rotation ticks, each row followed by its count of ticks:
The counts run from 0 to 408.
[ 11   5  23 -19  21   0   9 -24 -17  20 -14  18 -17 -18  30 -21   5 -11
  41  15 -32   6 -33   7 -13  28 -11 -21 -12   5 -10  -7   5   9   2 -46
  19 -23  -2 -28 -11  26  -5  -3 -20 -19 -13 -18  36  27  -6 -16  18 -26
  13  51  -2  -9  19   4  14 -13 -43  -1   2  22 -13  19 -21   6 -22 -17
  19 -22 -26  -7 -39  32  54   7 -48  -8  44  16 -24  50] -> 247
[-12  32   2 -26 -26 -28 -14 -19  26   7  14 -29  51  44  -6 -38  17 -11
 -34  -3 -10   8  25   4 -10 -31  11 -18  -8 -14  39  12 -31  -9 -13 -32
 -25  45   7  -6   3 -20  39   1  18  49  17  -7   2 -41  33  -1   0  16
  -7  -2  -9  43  20 -10  -7   7  13  -2   9 -13 -44 -14 -13 -27 -12 -28
   1  19  18 -31  25  21  33 -12   6  14 -11  36  -9 -20] -> 181
[-33  -8  -8  -6  18  16   4  12  12   2 -37  16  12 -21  12   2 -25   9
  61  27  27  24 -26 -21 -23   7 -19 -10 -24  -2 -19 -27  25  -1  -4 -26
   6   5 -32 -19  -5  15 -28  17 -35 -23 -19  -1   6  29  11  20  -3 -48
   6  20 -15 -66 -36  -1  -9  -1   6 -14 -41   0  41  14   0  12   0  -9
  -8   8 -16  13 -29   1   2   1 -10 -28  16  -5 -44  -8] -> 223
[-14  26  -9  -6  11 -35 -10  15   4 -24  30 -31  69  -7 -35  -8  40 -13
  27  14  25  18  14 -34 -23 -39   5 -13  12   0 -26  -6 -10  -2  25   3
  -3  83 -15  22  24  -3  24  30  38 -22  22 -34   7 -23   9  18   7 -15
 -15  -5 -62 -12   7  -8  -8 -20  -2   6 -22 -48  -8   9  -7 -21 -18 -10
  -2  -1 -13  -3  34  -1  26 -10  22  24 -16   5   4 -13] -> 401
[  8  -3   4 -20  10  -2  14 -40   6  -9  11 -10  24  10  19  -8  20   7
 -34 -72  -2 -17  50   3  32 -20 -24  12   9  34  24  14  -6  -6   8  16
  15   2   1   8  34   9  35 -23  11 -14  24  18  -9 -13 -29 -10   4 -14
  15 -35  35  34 -20  10  -4  16  22  26  -8  -4  14   2   0 -24   6  39
 -18  11  37 -33  15   8  13  27  31 -18  -3  12  34 -34] -> 288
[ 23  24 -20  23  12  -7  -5  23   7 -18   6  -2  -3  19 -13 -12 -17 -33
  -3   6  -8  16  -9 -37  12  -7   9  -5 -16 -12 -31  -2 -32 -19 -17  12
 -23 -22  12  -1  -3  13 -20  23   4   2 -45   0 -26  34 -30   7  28   9
 -45  30   4  17  22  18 -20 -44  -4  -7  54 -28  10 -11  -2 -44   8 -12
  17 -27 -22  -7   2 -38 -40  -1 -21  42  -7  33  -4  -4] -> 356
[ 22  25 -16  -9 -23 -15 -22  31  11  -2  37 -13  13  39 -34 -18  31   3
 -28  33  -8  21  -2 -11  -7 -35  30   3  11 -32  15  15 -26   9  33 -10
 -17  36  13  27 -16 -22   9  31  19  10 -12   1   9 -25  17   5  30  48
 -14  -8 -17  32  32  -7  23  -6 -15 -11  24   3 -37  -1   3  -3  -1 -24
  12 -17   2 -17  37 -16  24 -21 -24  28  -1  -1  26  -2] -> 279
[ 48  37 -17 -14 -22 -22 -10  29  -9   6  18  -7   8  11 -33 -18  44 -10
  -5 -27 -43  -9  -3  -4  -3 -32   5 -15  20 -14  12 -10 -49   1  14 -20
 -19  23  25  13 -10 -11  -9 -10  23   5 -36 -24   1 -20   7  -1  19  36
 -18  19   1  51  39  -9  -9 -24  -5   0  45 -14 -42  -4  -3 -49 -16  13
  24 -19  20 -20  24 -24  29  11   9  48  -7  17  -2   9] -> 56
[ 17  -2  -6  -1 -30   4 -19  43  -1  -7 -15  24 -45  10   5 -19 -18 -23
 -10  -7 -23   1 -12  -6  11  10  15   1  -7 -28  13  12 -18 -17 -51 -12
  -9 -46  31 -19 -33 -23 -21 -24   4  51 -19 -30 -51  10  20  -5 -34  36
 -19  35  18  26  17  13   2  -5  21 -21  33  -2  -4 -23  20 -18  -7  -3
  19   1  17  15   0 -36 -59   7   0   2  -9  -1 -45  21] -> 233
[ 15   6   4  30  10   2  -5 -18 -10  45  20  14 -29 -13 -27  31  28  15
  26  10 -35 -28 -49  31   1   1  -6  -3  40  -8  27 -13 -11  12  41  -6
  32 -14 -11 -16 -28   7 -44   0 -24 -34 -34  34  41   3  11  -7  50  38
  16   4   9  11  22  -8   1   0 -47 -15   0  37 -39  24   6  36   2  22
 -18 -27  -3  14  -7  -4  42  -1   6   5   4   2  22  16] -> 370
[ -2   9  -6 -10   7  -5  -8  26   0 -25 -12  16  12  -2   8 -27 -35 -16
   9  23 -10  35   1 -35  -9  14  23   7 -42   8 -27  12 -16 -23 -24   5
 -24 -27  11  14   8   0  -7  35   9  24 -12 -26 -44  46 -34  -6 -11 -21
 -35  26  20 -20   4  21 -10 -34  -5 -12  36 -25  20 -22  -9 -45  14 -31
  12 -11 -28   2  -7 -27 -50 -13 -27  14 -17  17 -18  14] -> 132
[-40 -26  17  23  -5  22   8 -10   9  27 -20   2 -12  -1  29  21 -41  12
  14  25  38   4 -13  25  -6  20 -11   9  -5 -40   2 -11  36   2 -25  -7
   3 -20 -17 -29  -1   2  -3   5 -35 -12  20  38  29 -21  30   6  -4  -7
  34  -3 -29 -52 -30  -8  14  41  11  -9 -40  35  12  18  10  66  -6  -2
   6  29 -10  20 -16  24  10  -1 -21 -51  19  -5  -4   1] -> 319
[ -7  22   8  26  27 -23   0 -59   7  21  27  -6  11   9 -27   2  14  14
  27  31   1 -15 -33   7 -21   1   2 -11   5   3   5 -28 -22 -16  41   5
  14  13 -10 -20  -5  30 -19  33 -15 -30 -21  32  47   9 -17  12  64  -8
  15   8  -4  14  16  -1 -25  -7 -46 -11   6   9 -37  29  -9  45  -4   9
 -19 -10 -16 -12  -3  17  55 -12   5  -7   3  30  27   4] -> 271
[-29 -19   4  -4  -2   5  11  31  -5 -13  -6  -1  22 -20 -12  20  12 -13
  36  45  37  20  -6   9 -21   7  12  -2  31  27 -26  -5  35  30  24  -3
  10  52  -4  25   2 -16  17  13   7 -27  37 -40  24 -19  27  14 -24 -26
  17  -4 -57 -57 -28 -16  10  -1  -6  -5 -51  -5  12   1 -15   9  -6   3
 -10   0 -11  28  -2   3 -20 -15  12 -11  -2 -38 -21  -4] -> 99
[ -1  27  17 -21 -10 -14   0 -32 -14  38  17 -14  17  13   8 -13  45  13
  21   4 -26   0 -25  11 -21 -13  12 -25  -1  11  43  -9   5  18  22 -48
  16  33  15 -11 -10   6  10  -8 -13  -3 -10  -8  50 -13  12 -12  30 -14
  31  29  -1  21  27 -16  11  -3 -49   9   0  17 -55  23 -13   5 -24 -20
   5  -7  -2 -42 -10  34  80 -19 -26  14  21  11   8  21] -> 273
[ 29  29 -23 -21 -29  -6  -7  23   8 -13  30 -21  36  36 -25  -7  25  32
 -28  -5   4   6   8 -22  23 -60  18   8   1   8  13   7 -12  -4  27  15
 -35  38   0  37  15 -35  13  23  15  -5  -6  10 -27  15 -17   3   1  35
 -23 -57  13  28   6  -9   1 -14  28  -3  19 -33  -2 -29  11 -25  20  -1
 -13 -20  35 -23  35 -28  -6  -4   9  23 -22 -19  30 -43] -> 282
[-13  32 -25   9  -7 -32 -15 -17  22  -2  18 -31  53  27 -34 -20  25   4
  -6  38  13  14   4 -30 -30 -34  21 -21 -26 -14   9 -14 -21 -27  10  -1
 -13  63  -7   2  -3 -15   0  33   7  17  -6   8  -5  -8   1  23  35   3
 -17 -12 -31  -2  18 -23 -18 -17  -7  -9  14 -34 -19  -6  -3   4   6 -22
 -18   7  -8 -20  28  -1  23  -8  15  19 -23  20  -2 -30] -> 179
[ 15   0   0  16  23  -4  -7 -47   9  23  14  14 -29   1  14   4 -20   7
 -31  -7 -18 -25 -21   0  12  17 -16   9 -22 -14  18  21 -36 -22 -15  38
   5 -71   1 -11  -5  25 -16   7 -21   9 -16  48 -16  34 -49  -6  27  18
  -6   1  36  35  26  15 -17  -3 -19 -15  38  18 -13  12  -4  25  10  -3
 -15   2 -29 -15 -13   3  -4   6  -4   8 -10  44  43  11] -> 363
[ -9  16  -8  23 -17 -19   4   4  -7  30  20 -26  21   6 -45  18  39   9
  28  15   4 -17 -20  26 -22 -25   3 -13  31 -25  25 -25  -7   5  28 -13
  14  63  -9   8 -13 -17 -17  -1   2 -12  -3 -10  24 -31  40  32  21  32
  11   1 -38  -8  11 -31 -11 -11 -18  -3 -28  -8 -21  12   7  30 -21  13
 -20  -5   7  12  22  -1  51 -14  38  15  -7  -8  -6 -24] -> 75
[-15   0 -22 -23 -15  16  -4  60  11 -13 -44 -10  41   1   4 -13   1  -4
  15 -25   9  31  11 -17  -2 -18   1 -11  -3  -2 -12 -26  20   7  -8 -46
 -24  39   1  -6 -14 -20  11 -18  10  10  -7 -42 -11 -13  44  20 -44 -10
 -11  21 -34 -30 -11 -15   7   7  36  11 -20 -35  22 -15  12 -46  -8   5
  16   4  11   1  18 -18  -8  19  -3 -18  14 -13 -59 -23] -> 104
[  5   3  27 -21  21 -13  11 -76  -8  -6  39 -14  12 -11  17  -3   5  15
 -19 -20   0 -14  33  13  -1  -1 -19  -7   0  51  13  26 -12   1  15  22
  23  -3  -8  14  34  15  39  11   8 -10  37  32   8   7 -39 -27  21 -28
  19 -32  32  28 -14  12   3  14 -18  21 -10  12  -6  -2 -18   3  17  -9
 -32  12  -4 -33   2  31  14   3  10  -9  -2  15  62   6] -> 66
[-42  -9 -24   1  17   8  18  -7  14   1   0  -7  33   0 -12  19   9  11
  32  -2  43   6  -7   2  -8 -18 -24   0   8   0 -16 -44  20   1  19 -10
  14  47 -25   1   8  19   3  -4 -13 -50  -1   3  28 -11  11  26   9 -26
  15 -17 -40 -48 -22 -11 -29  13   1   4 -47 -11  34  10  13   9   6  23
 -17  10   7   1   6   6  37  -4  26 -16   9 -12  -6 -41] -> 197
[ -5   5  28  16   9 -14  -2 -53   0  23  37 -19   2   5  -2  25   5   4
 -11  16  11 -19 -13  26   2   6  -5  16  18 -16   6   9  -3  16  16  21
  20   9   0  -3  15  12   4  15  -6 -12  32  44  44 -41  -9 -12  44   5
  17 -20  -8  17   0 -12   2  20 -25  -1 -13  30 -45  19  -4  69 -15  -2
 -18  21 -16  -5   8  48  39 -15   0  -9  -3   9  62   4] -> 69
[  8  26  10   1  23 -35  11   0  -3   4  34 -24  29 -23 -16   8  40 -18
  20   5  -7 -13   0  10 -23 -12  -1 -24  41  15 -15 -21 -12  30  35   2
  24  55   7   9   5  29   5   5  15 -42  15 -20  45 -38   0  -1  54  -3
  12   8 -39   0  16  -3   3 -23 -25   4 -15   1 -24  19 -20   6 -20   7
  -2  -6 -24   6   8  24  64  12   9  14  -1  13  11  10] -> 173
[  6  37 -17   8  -9 -31   0 -10  -2  15   7 -14  34  -3 -14  -6  46  -4
  28 -24  -6 -14 -14  11 -10 -25 -13 -29  25   2   1 -30  -6  11  22 -31
  14  56   0 -11   4  14  -8  -9  -6 -46   4  -8  52 -33  31   6  47  -1
  13  14 -32  14  29 -11  -8 -20 -20   9  -7 -11 -27  29 -19   3 -30  30
   5 -12  -2 -18  14  12  81  11  14   4  15  24  -3  -9] -> 174
[  4 -20   1   3 -14 -10 -23  41 -17 -11  -8  10 -29 -15 -16 -13 -27 -32
  -5  32  -4  13   3   0   5  32  17 -13  -9 -13 -11  37 -11 -10 -31   6
 -15 -29  10  -2 -27 -20 -14   3  25  56   1 -23 -38   6   9  -4 -36  15
 -33  37   9  23  25  17   3 -11  -6 -18  27 -11 -22 -14   3 -12  -2 -31
  16  -4 -11  34   2 -20 -72 -18  -5  27 -22  -2 -34  40] -> 232
[  8 -16 -15  -1   8  32  -1  23  13 -16 -24  21 -29  -3  26  14 -53   1
 -15 -39   1  12  22 -19  33   0  -9  33 -11   0 -26   2   6 -15 -37  26
 -17 -64 -20   2  12  -3  -4  -2 -12  -5 -24  16 -54  33 -35  -6  -9   3
  -6 -13  17 -21 -29  27   9   6  27   8   6  -6  63 -12  21 -15  25  22
   1  -3  11  16 -14 -26 -59  19  -8 -22   5 -10  -2 -19] -> 13
[ -4  34 -33  -4 -20 -11  -2  31  29 -15  15 -17  43  22 -41   4  38  23
  -5  -1  17  13   4 -17   1 -62  18  -5  11   2   1 -27   8  -8  40 -16
 -23  82 -15  27   6 -22   6  14  22 -12 -10 -20   1  -6  24  35   4  10
  -4 -17 -28  -3 -11 -17  -1  -3  28   0 -17 -40  12  -9   5 -26  17  11
  -7 -12  30 -20  35 -23  18  -5  20   8  -5  -4  -9 -44] -> 79
[-11  40   0 -25   4 -17  -8   0  17   4  27 -26  52  13   2 -20  36  20
   5  20   8  51   6 -13 -24 -53  14   8 -11   5 -22  -7   1  17  37 -35
 -10  60  -3  21  18   3  23  28   5 -32  -6  -8  43  -8   6  -2  38  -7
  13 -15 -33 -18   5  -8  14  -3 -10  14 -10 -10 -12   6 -18 -16  -9 -24
   4 -14  -5 -29  17  10  59 -19 -30  14  23   5  26 -13] -> 176
[ 25  18 -13 -16  -3 -30  -5  26   2 -44  41 -20  30  -1 -20  -1  31  -9
 -32   1   0   1  28 -16   2 -47  19   9  16  14   4  20 -20  -5  15  39
  -2  37  14  48  15 -10  28  19  43  14  20  -2 -25 -14 -26  -4  -2  22
 -27 -31   2  28   9   6   8 -32  18   2  17 -27  -3 -26 -14 -19  17   1
 -10 -10   7 -16  37 -19 -21   2  19  44 -24   3  44  -9] -> 283
[ -2   3 -18  -7 -27  12   0  36   4 -30 -13 -22  31  33   4 -10  -2   3
 -25 -46  27  22  34 -19  22 -43   9   4   6  -6   2  -1  15  -8 -17  -9
 -37  29  -2   7   4 -38  17 -31  16  20  -7 -14 -30 -26  18  20 -33  13
  -2 -25  -7  10 -17  -5  -6  12  54   9 -16 -35  24 -20  14 -35  11  30
   0  13  30   6  30  -6 -15  12  21  -6  -8 -21 -23 -53] -> 307
